Some points, each followed by its number:
[ 1.94 -1.04  0.26 -0.35 -0.97  1.53  0.13 -0.91 -0.88 -1.42  2.17  1.41
 -2.13  1.11 -1.02  1.18 -1.41] 0
[-1.5   1.36 -0.03  0.13  0.38 -1.38  1.47  2.78 -0.23  0.19 -1.76 -1.85
 -0.35 -1.22 -0.26 -0.32  3.29] 1
[-0.57 -0.68 -0.17 -0.72 -0.18 -0.66  0.43  0.99 -1.51 -0.37 -0.02 -1.1
  0.86  2.71 -0.79  0.63 -0.76] 2
[ 1.59  0.56  0.48  2.22 -0.68  0.9  -0.34  0.59 -1.28 -0.01 -1.27  0.84
 -2.41 -1.2  -0.06 -0.26  1.16] 3
[ 0.26 -0.28 -0.16 -0.53 -0.44 -0.23  0.41  0.44 -0.63  0.02 -0.68  0.01
  0.65  0.4   0.22 -0.14 -0.74] 4
[-0.66 -1.2   0.26 -0.64  0.04 -0.33  0.06 -0.07 -1.33  0.25  0.02 -0.15
  2.48  0.65 -0.87  0.07 -0.14] 5
[ 0.4  -0.2   0.39  0.27 -0.18  0.85 -0.37 -1.02 -0.63 -0.59  0.7   0.64
 -1.04  0.69 -0.44  1.29 -0.11] 6
[-0.14 -0.34  0.29  1.12 -0.13  0.06  0.42  0.6  -1.31 -1.35 -0.77 -0.2
 -2.29  0.42 -1.15  0.97  1.89] 7
[ 0.53 -0.09 -0.47 -1.18 -0.01  0.04  0.06 -0.48 -0.12 -0.39  0.17 -0.43
  0.5   1.4  -0.73 -0.17  0.36] 8
[-0.85 -0.86  0.   -1.24  0.99 -0.3  -0.86 -1.14  0.86  1.22  1.    0.32
  2.74  0.52  0.42 -0.1  -2.09] 9
[ 1.17  0.37  0.5   0.85 -0.64  0.55  0.08 -0.45 -0.16  0.12 -0.06 -0.41
 -1.2  -0.95 -0.04 -0.52  1.5 ] 10
[ 0.57  0.95  0.36  2.63  0.86  1.2  -1.27 -1.55  0.33  0.62  0.6   0.6
 -0.96 -2.35  1.97  0.04  0.74] 11
[ 0.2  -0.43  0.77 -1.35  1.49 -0.45  0.81 -0.53  0.78 -0.55  0.95 -1.98
  1.61  1.66 -1.52  1.91 -0.86] 12
[-0.98 -0.43 -1.31 -0.94  0.02 -0.72 -0.2   0.2  -0.75  0.25 -0.15  0.53
  2.26  1.43  0.01  0.82 -0.52] 13
[ 0.79 -0.84  0.3   0.32 -0.14  1.48  0.84 -2.25  0.22 -0.28  0.13  1.34
 -3.1   0.51  1.34  0.16 -2.15] 14
[-0.8   0.54 -0.23  0.71  0.82 -0.25 -0.05  0.01  0.46  0.02  1.    0.13
  1.99 -0.67  0.61  0.4  -0.61] 15
[-1.13 -0.2   0.59 -1.    0.75 -0.95 -0.14  0.5   1.2   1.13  0.07 -0.74
  1.12  0.41  0.46 -0.45 -0.69] 16
[-1.45  0.35  0.25 -0.27  0.16 -0.87 -0.08  0.65 -0.03  0.38 -1.46 -0.74
  0.66 -0.22  0.27  0.48  0.98] 17
[ 0.57  0.38  0.43  1.75  0.61  0.96  0.4  -0.84  0.11 -0.4   0.13  0.05
 -2.54 -2.8   1.17  0.06  1.2 ] 18
[ 1.2   0.6   0.25  0.98 -0.04  0.61  1.06 -0.71  0.33 -0.57 -0.31 -1.65
 -2.14 -0.82 -0.51 -0.44  1.81] 19
[ 0.09 -0.68  0.4   0.09 -0.16  1.07  0.68 -1.4   0.22 -0.14  0.02  1.16
 -2.02  0.12  0.29  0.2  -0.88] 20
New points follow, each followed by the numbers of its two nearest points above, looking only along the 2 directions in which the numbered points spread most, nearest first.
[-0.36  0.68 -0.78 -0.65 -0.88 -1.06  1.66  2.68 -0.88 -0.1  -0.53 -0.52
  0.82  1.33 -1.45  0.48  2.2 ] 17 16
[-0.4   0.57 -0.19 -0.31  0.23 -0.45 -0.19  0.27  0.96  1.45  0.59 -1.81
  0.56 -0.61  0.62 -1.66  1.56] 17 15
[-0.62  0.4  -0.92  0.12  0.46 -0.9  -0.41 -0.81  1.12  0.46  0.78 -0.08
  0.01 -0.2  -0.71  0.33  0.25] 4 15
[ 1.53 -0.66  1.04 -0.21 -1.08  1.49  0.84  0.34 -0.91  0.08 -0.52  0.29
 -1.09  0.18  0.6  -1.05 -0.54] 6 20
[ 0.96  0.73  0.98  0.71 -0.01  0.77 -1.52 -0.06  0.62  0.61  0.51 -0.08
  0.54 -0.33 -0.01 -0.96  0.45] 4 7
[ 0.07  0.52 -0.69 -0.14 -0.11 -0.1  -0.45  0.53 -0.57 -0.07  0.8   0.63
 -0.63 -0.03 -0.68  0.51  0.59] 4 8
[-0.58 -0.27 -0.19  0.78  0.45  0.91 -1.83 -1.26  1.08 -0.88 -0.01  2.68
 -1.62 -0.24  0.48  1.39 -3.23] 0 14
[ 0.31 -0.78  0.27 -0.91 -0.08  1.13 -0.84 -0.76 -0.53 -0.17  0.35  0.94
  1.14  0.54  1.13 -0.64 -1.65] 8 6
[-0.61  0.31  0.18  0.01 -0.18  0.03 -0.81  0.44  0.77  0.22 -0.21 -0.11
 -0.21 -0.7  -0.18  0.71  0.37] 4 15
[-1.13 -1.41  1.29 -0.43  0.73  1.37  0.05 -5.07  3.05  0.2   2.52 -1.72
 -0.59  1.15  1.48 -0.83 -3.8 ] 0 14
[ 1.05  0.61  0.3   0.1  -0.56  1.93 -1.44 -0.69 -0.85  0.5   1.16  0.86
 -1.22 -0.76  0.36 -0.04  0.17] 20 6
[-0.72 -0.35 -0.26 -0.47 -0.02 -0.22  0.68 -0.23  0.58  0.03  0.45  0.37
  0.36  1.02 -0.03 -0.31 -1.48] 8 4
[ 0.42 -0.45 -0.1  -0.54 -0.21  0.72 -0.12 -1.2   0.68  1.29  1.11  0.87
  1.13  0.17 -0.29 -0.14 -1.01] 8 4
[-0.75 -0.56  0.31 -1.41 -0.09  0.41 -0.75 -0.85  0.79  0.13  1.09  2.08
  0.52  0.72  0.57  0.05 -2.96] 9 12
[-1.88 -0.22 -0.19 -0.99  0.46 -1.29  1.36  0.57 -0.68 -0.09  0.42 -0.77
  0.69  0.23  0.22  0.32 -0.27] 16 15
[ 0.75  0.52  0.2   0.89 -0.05 -0.29  0.78  1.05  0.62  0.52  1.08 -0.76
 -0.41 -0.57  0.07  0.11  1.49] 7 10
[ 0.68  0.11 -0.04 -0.89 -0.94  0.64 -0.18 -0.5  -0.34 -1.07  0.43  1.
  0.29  1.14 -0.36  0.19 -1.82] 6 8
[-0.51  1.37 -0.85  1.13 -0.26 -0.84  0.99  2.86 -0.84  0.87 -2.52 -1.33
 -1.12 -1.45 -0.07  0.19  2.9 ] 1 17
[-1.04 -0.37 -0.51 -1.88 -0.09 -0.3  -0.32 -0.54  0.96  0.53  1.17 -0.45
  2.29  1.11  0.1  -0.52 -1.13] 12 13
[ 0.13  0.65  0.1   0.58  1.53 -0.69 -0.1   0.06  1.94  1.15 -0.2  -0.75
  0.75 -2.02  1.3  -1.98  0.66] 17 7
